In the rows, 128 means zero.
One turn moves every row onto another: examples first, then more rows asked
z218: [101 136 134 107 117 104 132 139 128 139 146 131 157 122  93 156 125 130
 144 128 124 155 129 165 122 133 129 115 142 137 167 137 118]
z918: [108 112  90 144 153 115 108 132  98 114 147 135 107 121 137 143 109 137
 121 125 116 122 126 134 121 108  99 143 143 175 106 146 143]
z676: [101 142  93 159 132 119 134  97 107 149 130 115 139 138 139 150  91 114
 132 127 112 120  97 111 132 115 159 127 114 126 156 130 160]
z138: [118 120  97 150 152 122 112 132  94 124 134 129 110 119 138 138 114 136
 119 116 120 122 115 131 115  99  97 140 145 182 110 139 149]
z56: [109 146 113 104  74 112 108 127 116 127 155 123 119 121 125 124 148 118
 144 122 139  97 120 123 122 127 127 126 150 142 121 137 101]
z119: [122 112 153 122 127 160 125 100 133 118 127 161 106 150 128 138 135 106
 119 177 128 133 107 125  98 127 125 111 145 128 154 145 117]
z163: [141 132 113 154 111 117 151 130 156 116 138 145 108 106 135 107 138 135
 105 146 117 142 103 117 144  95 104 112  86 108 133 131 147]
z244: [ 85 132  91 155 134 126 134  97 116 151 131 115 152 131 125 140  94 120
 133 123 115 126 102 100 119 113 155 121 119 130 152 128 161]
z483: [134 141 117 157 120 123 145 140 150 114 133 144 104 100 138 126 123 142
 104 150 129 134 117 121 143  76 102 103  96 104 131 136 143]
z404: [108 145 118 107  73 120 124 130 108 129 147 140 134 120 125 122 165 130
 141 126 127  96 112 120 126 116 130 125 155 130 130 115 104]
z509: [113 145 147 137 109 145  98 110 119  83 111 125 118  89 125 125 120 121
 100 151 105 141 116 140 103 133 141 146 155 116 152 123 121]
z430: [ 94 142  94 158 135 114 134  95 114 155 144 114 143 135 130 146  93 121
 131 124 119 123 103 104 131 118 164 120 123 128 156 120 150]
z27: [134 133 117 155 114 116 154 129 149 105 150 143 105 104 134 120 126 137
  97 146 119 140 107 124 151  97 102  99  93 104 134 128 140]
z133: [114 113 151 183 125 115  98 129 123 139 148 144 148 119 105 127 118 121
 150 139  97 117 110 102 127 120  79 138 108  94 124 110 137]
z551: [ 97 134 152 112 114 103 129 132 138 133 145 149 154 109  90 144 126 134
 153 127 121 147 129 165 124 123 126 133 150 126 161 148 133]
z282: [112 113  88 146 165 115 103 126  96 128 137 135 112 120 131 134 111 125
 115 135 118 120 126 131 121 112  96 133 142 172 106 139 150]
z158: [112 120  89 153 162 125 100 129 103 115 144 125 117 119 133 133 115 136
 118 133 122 108 122 132 118 116  93 134 134 176 103 139 145]
z738: [125 133 142 114 134 152 128  92 143 111 125 165 113 166 118 139 132 113
 132 164 120 128 104 129 110 136 127 105 141 130 155 139 118]
z931: [118 115 149 183 123 112 102 135 122 135 136 126 141 114 103 129 112 128
 160 146  92 118 114  98 127 130  85 142 110  96 123 112 134]
z350: [103 130  93 159 133 123 137 101 120 159 129 114 130 132 132 152  86 120
 137 120 113 128 102 114 127 110 162 123 116 118 156 123 154]
z706: [126 111 156 116 132 160 130  95 138 114 127 159 119 147 126 134 131 118
 131 175 129 128 103 117  98 133 129 109 146 135 144 135 118]
z149: [112 111 151 179 130 114  97 130 124 134 139 131 139 126  98 119 112 123
 148 145  99 116 105 104 121 124  84 141  97 102 130 100 133]
z973: [107 116 155 180 133 119  92 146 121 136 131 134 138 123 110 125 127 124
 147 148  98 125 109 105 128 122  79 133 116  92 124 106 143]
z995: [109 121 157 184 132 113  92 135 130 134 144 141 131 125 113 127 117 118
 157 147  94 124 114 102 122 125  83 135 117  96 123 109 130]
z262: [133 140 122 151 121 115 146 130 146 110 140 139 107 104 132 117 128 134
 110 140 122 147 111 122 153  78  98  99  91 104 125 130 143]
z122: [112 121  84 145 162 116  98 133 107 124 133 132 125 127 138 130 109 142
 120 123 112 122 127 136 114 111  92 131 140 169 103 134 141]
z452: [125 113 145 119 129 161 128 103 136  99 140 159 107 156 112 128 129 123
 128 166 130 122 107 132 102 136 128  98 126 114 147 144 110]
z770: [133 139 108 152 120 120 140 139 155 114 147 148 105 113 134 117 123 134
 105 145 133 142 107 128 145  82  98  96  93 109 131 123 147]
z456: [126 155 154 151 119 140  91 117 120  98 120 131 104  86 103 132 123 128
 110 145 104 132 124 137 101 142 141 136 151 108 151 131 112]
z857: [111 147 120 107  77 122 117 117 104 121 158 127 125 127 113 122 162 120
 132 132 135 112 111 119 134 110 123 119 145 137 120 119  88]
z186: [116 139 142 146 109 132 100 114  98  95 126 124 108  84 114 125 126 116
 103 159 110 133 120 147 100 146 144 139 161 110 141 137 123]
z281: [ 96 132 137  98 115 101 142 132 121 133 144 143 144 107  84 145 142 135
 155 121 115 160 114 152 125 127 123 131 140 134 158 137 126]
z473: [112 147 155 142 111 137 100 103 117  88 110 118 115  98 117 118 125 120
  96 156 101 132 120 139 107 144 137 138 153 122 157 131 125]
z968: [ 91 135 139 100 125 100 138 143 129 128 140 145 152 106  94 138 144 133
 159 137 120 156 116 162 118 123 126 130 140 139 159 132 128]
z825: [101 153 121 114  79 120 113 127 106 127 159 143 140 127 124 115 167 134
 142 119 134 107 112 123 124 113 127 119 158 130 127 129 106]
z74: [103 136  94 152 129 120 140 101 113 157 136 108 135 124 136 157  95 119
 136 124 123 123  91 107 123 122 158 126 109 119 146 127 161]

z825 moves to z119
z430 moves to z995
z738 moves to z551
Now find these:
z452 moves to z218
z404 moves to z706
z973 moves to z138
z122 moves to z483
z262 moves to z676
z931 moves to z158

